Rotation paths and how fast each direction turns (deg/step)
Each turn is a multiple of 5 degrees from 10 to 175, or 0.
Each row of a path follows its step; steps can be skipped.
Rotation 1:
step 0: [-11.7   7.7  -5.2   2.7   4.7  23.9   3.8  16.5  28.2  25.4  14.0  -7.3
 -21.5  -7.3  14.7  -0.4   5.6   8.1  16.1  -9.0   7.5  -2.8   5.1 -11.2
   2.2   2.0  12.9  17.5  -5.7  12.5   5.8   9.0  -4.3 -22.1  -3.9  -6.9
  26.5  -7.6  -3.4  -8.4  -6.3   5.9 -16.2  20.6]
step 6: [  0.2  20.6 -35.0  -1.6 -22.4  16.6  -7.3   0.4   8.8  -3.5   0.0 -25.0
   4.6   0.3  -4.0  -8.0  -2.4   5.8  16.2 -18.1  -5.1  15.8 -19.3  11.0
   8.8   9.3  21.9  -4.4  10.1   6.7  -5.2  -1.9   1.7   3.2   6.0 -29.0
  -6.6 -11.3 -14.6   8.1   8.1   3.1 -11.7 -10.5]
step 7: [  1.9   2.4 -11.2   5.9  22.7  13.6  -7.5  -8.8 -10.4   0.4 -11.8  -9.2
  23.9  -3.8 -19.4   9.9   4.1  14.6 -21.9 -13.0 -22.3  26.4  -8.4   9.8
  -1.8   1.3  10.4   8.1  11.8  -0.2   0.5   3.5  16.6  14.7   4.5 -17.0
  10.0  -8.1 -10.6  18.0  -6.5 -15.9 -18.3 -12.3]
step 14: [-16.0 -14.9  -0.6 -19.3   8.0  -5.6  19.8   4.6  -2.1 -15.6   3.0   8.2
 -18.4  16.4  -9.6  -5.9 -12.3  -7.9  -1.1   6.2   3.0   5.5   4.5  12.3
  -4.2  13.9  -4.4  11.0 -31.7   3.0 -10.5   4.2   0.2  -7.0 -18.4  -3.5
  -1.8   5.9   6.8  -7.2  20.7  20.0 -37.3  -6.5]
step 15: [-15.3 -10.5 -11.1  20.8 -15.8  -6.0  17.1  14.6   8.6   5.7 -13.2  12.5
  -6.2   2.2  -7.2   2.9 -12.6   2.3  -6.2  20.1  -3.9  15.1  16.5   1.5
  10.7 -22.7  -5.3  16.5 -15.4  26.3  -1.3  19.5   2.5   2.7  -0.6   3.1
  -2.6   1.4  14.6  -5.0   0.1  15.2 -25.4  20.5]
step 22: [-17.8 -13.1  -4.7 -11.4  16.5  -8.9  -4.1 -15.4  14.1  -5.7 -10.6   5.7
  12.3  14.5 -10.3  -0.2   1.7  -8.5  15.4   1.3  -2.2   0.8  24.7  -3.7
 -27.1  -3.1  -5.0   0.3  21.6 -16.4  -7.9  -0.1  -7.7  32.1  -0.6  -6.1
  -6.8  -1.5  -4.9  20.7  -5.6 -30.7   1.5   0.0]
step 30: [  0.0  -8.5  19.7   6.0 -12.4   0.8 -20.8 -14.7  -9.5  -3.9  -3.8   9.0
  -2.0  -7.8  11.2   2.0  28.5   3.5   9.4   3.1  13.9   0.0  10.1   0.8
   0.0 -21.4   8.4  11.8  -5.8  29.0 -24.5  22.8   2.2 -11.8  -2.9   3.1
  27.1  16.6  10.1   7.5 -13.1   1.6  -1.3  10.6]
step 35: [ -3.2  -3.1 -24.1 -13.3   5.9 -20.8 -23.2 -26.7   8.9 -10.6  -5.0 -12.4
  -7.6  -9.1   5.0   1.0   2.9   4.0  19.4  32.4 -11.9 -12.3   8.3   6.8
  -3.4  -3.2 -19.1  -1.7  10.1 -19.8  -4.1 -11.3  -9.9 -15.0 -14.7   3.4
  13.0 -14.7   9.9  -7.7   2.4  10.0 -10.1   1.0]
[  1.1   2.6   1.0   4.0   6.0   1.2   1.5  -1.9   6.3  -0.5  -0.4 -10.7
  -0.7   6.2  -1.6   0.5  -2.0  -1.6  -3.2  -3.7  -3.1   2.6  11.6   5.3
  -1.3  -4.2  -2.1   1.1  -0.5   1.9   3.3  -2.5  -1.4  -4.1  -1.2  -0.2
   5.8   5.2  -4.3  -3.4   7.0   2.1   2.5  -7.2]
100
[-5.8 -2.3  6.8 -0.8 -4.3  0.8 -3.6  3.5  6.5 -0.4  0.6  2.0  0.7  1.8
  2.4  6.4  0.8  0.5 -0.8  2.9  5.3 -0.5  0.6 -3.2 -3.7  7.0 -3.3 -1.8
  2.5 -6.9  1.8 -3.8 -0.4 -5.9 -2.0  1.0  6.0  1.1 -3.5  7.5 10.2 -5.5
 -4.2  4.6]
80
[-3.9  1.1  2.2 -5.5  6.1 -2.9  3.4  3.2  7.4 -6.5 -3.2  5.3  3.1 -0.2
  2.4  3.8 -5.0 -2.9  3.1 -5.9 -2.9 -3.3  0.2 -0.2  3.5 -2.5 -1.0 -6.6
  4.8  0.0 -2.4  0.9  0.9 -2.7 -9.4 -6.8 -0.8  5.8  1.9 -4.7 -5.1  1.3
  2.0  5.9]
35
[ 8.5  6.6  1.4 -0.9  4.2 -4.8  1.3  2.3 -2.3 -0.6  0.2  3.7 -1.1  8.6
  5.6  3.1 -3.5  7.1 -4.0  0.8  5.6 -1.1 -0.9  9.4 -3.1  2.0 -5.3 -3.6
 -3.6 -3.1 -3.7  3.3 -0.1  0.7  2.9 -3.6  5.3 -3.8  7.3  1.9 -2.3 -2.4
 -0.7 -2.5]
70
[ 3.0 -2.5 -1.4  8.5  0.2  8.0 -1.2 -2.1  0.4 -2.3 -2.5  0.1 -3.4 -2.0
 -2.7 12.3  0.1 -1.3  6.9  0.8  1.0  3.1 -3.8 -1.7 -9.3  0.6 -2.1 -5.5
 -4.7 -6.7  0.0  1.0  2.8 -0.6 -0.9  1.8 -1.9 -0.5  2.4 -8.5 -0.8  3.1
  4.7 -1.9]
45
[ 3.0  5.8 -1.6 -7.2 -8.3  6.4 -0.5  1.9  5.4 -4.3  4.1  1.0 -0.1 -3.1
  1.7  5.0  5.1 -5.5 -7.6 -7.6 -1.0 -7.1 -2.5  0.9 -2.2 -1.8 -0.3  5.0
 -4.1  3.3  1.9 -2.4  5.7  5.0 -2.7 -1.0  3.3 -4.8  1.3  0.4  1.6  0.6
  3.9 -3.1]
55
